In the rows, zero is written as 128.
Each named move below is a turn or a mirror, shown by a few rows before and after it. Which moves, in which order, take the first row of each later pair to the second? The first pair is answered.
move R:
[107 117 137 121 117 122  95 126 121 117 200 149 166 111 144 141 180 139
 138 137 169  87 143  73 143 116 105 136 122 137 132 113] -> [111 118 142 120 117 120  97 124 116 110 204 157 158 111 151 144 181 147
 137 142 165  85 145  73 142 121 103 137 123 137 131 116]
[112 155 154 117 168 133 112 116  78 126 130 158 138 102 110  93 165 136
 114 142 123 109  97 151 148 154 148 130 144 127 142 113] -> [ 94 137 146 118 149 145 100 129  93 131 121 130 162 116  89  98 170 121
 103 116 133 118  82 136 147 130 150 121 142 133 146 108]
[114 106 120 109 113 147  83 152 138 132 172 130 190 160 111 141 167  82
 104 111 185 139  99  85 121 108 103 127 119 122 169 129] -> [158 144 132  97 161 121 126 116 100 114 206 195 124 125 159 122 156 125
 135 185 171 124 143 118 130 169  94 150 124  99 148 139]
[133 123 140 118 143 126 121 116 121 139 148 149 116 128 131 127 128  90
 145 138 145 129 133 125 131 129 115 138 158 119 121 137] -> [122 113 137 124 131 132 117 124 127 144 142 130 129 137 125 139 126  73
 136 123 146 131 119 120 127 114 115 138 157 127 126 135]
move P:
[148 102 137 152 177 112 141 106 138 119  96 112 102 140 136 121  70 157
 157 177  95 120 108 147 140 150 127 123 117 123 126 111] -> [124  81 134 159 154 123 123 124 155 123  80  88 128 164 112 129  76 141
 139 152 103 129  95 127 132 136 129 113 107 136 133 101]
[175 140 145 127 163 123 146  51 119 107 171 169  60 108 147 116 159 194
 162 173 131 159 177 173 180 129  93 154  95 158 120 130] -> [190 155  92 145 110 114 160 115 157 129  51 103  80 126  87 148 113 174
 159 136  84 176 133 212 155 100 120 115 101 172 118 156]
[ 96 171  85 123 162 129 146 176 152 162 151  70 151  78  81 128 165 132
 134 137 157 101 109 128  80 106 134  76 174 129 147 167] -> [ 81 151 105 123 170 134 132 164 145 152 188  83 162  84  90 120 189 133
 118 132 185 102 118 101  91 103 127  83 168 127 154 154]
move K:
[105 112 120 134 134 129 114 125 135 135 128 116 135 115 158 141 124 143
 129 130 140 140 111 130 150 115 118 133 121 137 107 124] -> [116 126 114 133 128 133 120 129 135 140 116 112 139 111 158 143 125 140
 134 128 136 132 103 137 143 107 123 132 130 137 107 133]
[ 98  87 144 109 127 147  95 108 134 108 160 141 132 145 138 119 139 128
  99 130 136 141 137  93 143 120 115 137 123 140 137  92] -> [133 147 103 106 122 163 111 154 141 150 135 107 150 106 130 130 144 100
 116 103 124 129  98 117 126  86 108 120 155 142 140 135]
[184 217 128 127 120 115 154 134  84 151 141 106 157 106 162 131 109 132
 174  85 159  57 121 174 185 127 116 133 149  93  95 134] -> [165 167 150 130 127  86 151  89  77 109 142 141 123 138 175 123  84 167
 166 121 147  70 156 173 205 168 128 143 121  92  85 101]
Then:
Each pair is two moves apart.
[164 181  85 137  98 127 161 172 109 144 101 122 109  78 120 119 133 105
 188 121 123 138 107 180 115 112 146 117 148 128 124 143] -> [123  93 107 154  75  96 143 144 124  98  63 126  95 151  99 124  96 126
 162 132 108 171 131 160 123 144 169 121 103 139 121  92]  K then P
[ 80  80 162 122 101 157 104 124 140 131 174 103 156 145 116 140 158 110
 104 119 158 129 128  78 159 136 147 127 126 149 155 132] -> [164 186 128 112 121 142 165 143 121 150 141 126 110  80 147 140 125 124
 151 157 112 101 130 157 149 160 141 121 160 131 141 191]  K then R
[172 157  80 140 133  70 186 123 134 110  24 153  71 117 136 135  26 179
 156 184  48 143 145 212 125 205 171 121 128 120  96 156] -> [ 40  12 183 126 146 123  81  61 124  76 202 171 145 182 141 109 150 154
  89 127 174 154 169  52 156 167 122 156  86 136 144  55]  P then P
[127 104 117 129  95 160 127 156 156 152 106 102 152 134  95 132  97  84
  94 119 100 110 103 129 111 158 138  64 118 163 148 111] -> [113  73 138 132 101 148 119 136 148 132 113 121 143 154 102 127  89 102
  90 139 102 120 122 124 122 184 144  74  99 160 146  94]  K then K
[105  88 137 148 111  78 150  88 125 115 126 112 117 150 124 137 132 150
 108 141 127 139 146 106 129 134 137 113  83 135 138  98] -> [102 105 141 135 118 106 138 103 123 136 166  99 145 131 128 136 166 128
 109 110 158 125 126  81 127 102 120 116  98 134 150 108]  P then K
[ 96 103 151 155 137 124 144 104  84 144  94 194  83 130 117 114  86 179
 132 172  82 150 146 144 143 159 102 146 117  87 118 117] -> [ 60  75 170 152 136 152 112  97  84 150 147 186 116 141 113 110 128 161
 114 145 122 148 138  97 152 135  84 150 110  94 133  99]  R then P
[194 195 144 151 140 127 165  85 140 126 123 143  50  68 126  88 149 128
 141 135  95 101 154 133  98 129 168 155 184 125 103 111] -> [159 122 143 171  98 108 146  85 169 102  60 113  58 134  83 104 109 137
 113 124  77 129 153 123  99 131 199 147 146 142 106  78]  P then K
[ 95  94 127 120 114 124 124 102 128 118 148 132 122 151 136 117 140 132
 117 138 124 139 138 129 141 127 123 129  90 145 136  88] -> [ 97 111 131 115 122 141 122 105 120 129 176 135 132 135 142 114 161 117
 123 130 137 128 133 121 139 110 114 133  99 148 140 100]  P then K
[106 113 144 129 114 145 134 157 159 151  99  82 181 151  91 146 155  81
 103 100 140 133 110  95 112  83 122 106 135 163 146 136] -> [ 88  82 168 126 121 142 123 127 159 129 118 100 178 172 101 136 161  92
  95 107 148 140 128  77 124  93 119 120 118 159 146 112]  K then P
[107 126 123 138 149 110 121 115 125 110 129 140 115 131 149 108 115 146
 141 121 129 117 140 136 150 139 128 142 131 120 122 137] -> [ 96 122 129 136 149 119 113 110 126 117 147 138 120 132 146 105 125 146
 139 113 136 120 138 127 146 129 123 149 134 124 127 134]  R then P
[135 146 110 135 122 157 118 171 121 150 154  90 175 115 117 129 183  91
 134 103 168 115  83 156 107  63 114  98 174 136 137 157] -> [138 157 136 121 159 152 129 137  96 136 205 129 147  94 155 110 199 111
 144 136 181  99 112 155 121  91  97 122 173 125 129 154]  P then R
[110  81 150 105 131 123 123 132 119 134 115 114 117 153  94 127 145 114
 114 129 131 143 155 122 128 143 154  86  71 138 153 126] -> [134  99 139 102 139 105 138 127 112 129  99 123  91 140 101 129 126 126
 132 155 113 145 157 149 126 161 159  89  75 131 142 141]  R then P
[142 132 136 143 137 104 144 147 116  99 111 153 101 146 129 137 121 133
 133 153 107 132 161 143 134 146 132 121 138 128 111 126] -> [138 127 134 149 131  98 136 153 122  96  99 144 109 153 120 140 116 127
 132 149 105 136 156 141 134 142 139 113 138 133 113 122]  P then R
[145 105 108 136  98 146 144 150 161 163  89  97 162 123 121 115 140  69
 118  83 141 120  90 121 128 110 142  94 125 103 137 146] -> [138  93 154 118 144 128 154  80 124 121 154 173 107 119 173  89 139 117
 125 145 144 118 149 115 151 169 131 132 111  85 124 122]  R then K
[132 192  85 126 144 163 145 115 121 143  92 112 110 115 105 123  97 131
 153 153  84 115  85 176 155 155 140 116 136 115 133 129] -> [ 76 130 118 127 129 190  93 107 131 137 144  88 158 151  88 119 144 108
 121 111 131 125  80 104 162 117 128 121 123 129 162  93]  R then P
[150 142 118 155 116 123 127 161 159 127  98 104 136 103 121 145 118 124
 115 114 106 120 102 146 124 102 147 107 113 135 124 145] -> [131 101 153 148 141 106 128 109 138  84 141 145 106 121 144 132 123 158
 106 149 119 120 143 127 142 145 143 133  92 130 120 113]  R then K
[ 62 108 139 128  10 127 125 123 190 124  57 130 115 160  56 185  75 100
  83 130 115 159 134 108 152 136 178 125 129 154 133  96] -> [ 72 176 149 102  42 186 112 147 173 179 164 126 154  91  83 169 162  58
  93  88 178 124 114  79 142  83 132 132 178 155 155 131]  P then K
[102 112 128 109 118 158 121 154 152 167 167  99 170 116 110 154 154  84
 138  82 191  99 136 124 110  81 103 108 132 136 166 162] -> [111  76 141 119 131  88 158  90 139 100 122 165  90 158 131 149  74 152
 143 172 140 120 199 166 128 171 133 125  88 123 132 134]  K then K
[ 99  86 146 139 112 114 128  91 157 126 114 124 127 174 126 157 110 122
 120 136 122 149 140 110 120 131 154 118 105 140 127 109] -> [118 106 142 141 121 103 144  87 145 123 102 144 104 161 135 152  96 128
 133 157 106 146 149 135 121 150 155 117 108 128 119 112]  R then P
[156 155 114 139 130 101 160 139 133 135  48 120  94 129 109 138  75 142
 138 150  82 123 117 175 118 140 137 124 132 131 118 139] -> [ 78  71 153 132 117 137  93 124 142 125 125 101 158 170  91 132 139 117
  97  94 144 127 116  89 128 101 119 129 113 150 144  93]  R then P
[117 121 114 131 107 106 120 146 141 127  91 109 127 139  87 136 107 115
 127 106 146 156 109 140 133 120 127 114 138 151 126 114] -> [135 146 132 119 146  96 137 112 111 116 141 160  85 110 130 118 120 143
 145 143 154 134 141 147 146 149 111 136 139 138 118 121]  P then P
[110 137 157 118 165 125 136  85 106 122 189 150 133 122 148 109 169 116
 131 124 161 108 146 120 120 143 129 125 137 131 126 124] -> [136 167 140 120 169 114 156  98 103 129 170 155 122 106 155 111 149 121
 146 134 141 109 140 146 115 153 132 120 152 123 118 145]  R then P
[ 51  61 133 145 162 185  91 106 180 130 149 175  96 168 154 145 142 134
 139 163 118 171 189 132 137 133 101 155 104  87 129  80] -> [ 92  96  88 159 131 171 114 154 208 156  51 134  96 167 118 169  88 128
 153 152  68 179 164 182 113 121 130 127 118  91 122 114]  P then P
[131 146  74 129  95 105 105 166 179 176  16  65 173 138  23 156  29 100
 119  79 108 143  87 170 106 124 132  73 169 151 156 136] -> [146 204  78 116 127 143  94 180 162 208  94  74 191  78  54 140  91  74
 133  57 141 104  75 157 105  91  98  80 208 143 167 167]  P then K
[144 144 133 115  94 165 114 180 132 180 182  81 198  84 120  92 171  90
  90  78 155 102 132 124 108  64 130 115 140 140 133 150] -> [190 195 117 110 117 150 157 174 115 178 169 112 153  43 146  86 146 110
 121 122 123  89 148 168 108  99 133 126 157 125 121 180]  P then P
[163 182 134 114 112 164 157 169 136 137 148 118 126 106 129 141 112 119
 144 111 118 111 113 163 118 117 123 103 168 153 131 192] -> [164 172 156 110 139 151 161 138 118 121 187 156 102 104 154 129 120 141
 151 138 125 107 140 158 134 144 121 119 163 144 124 177]  P then R
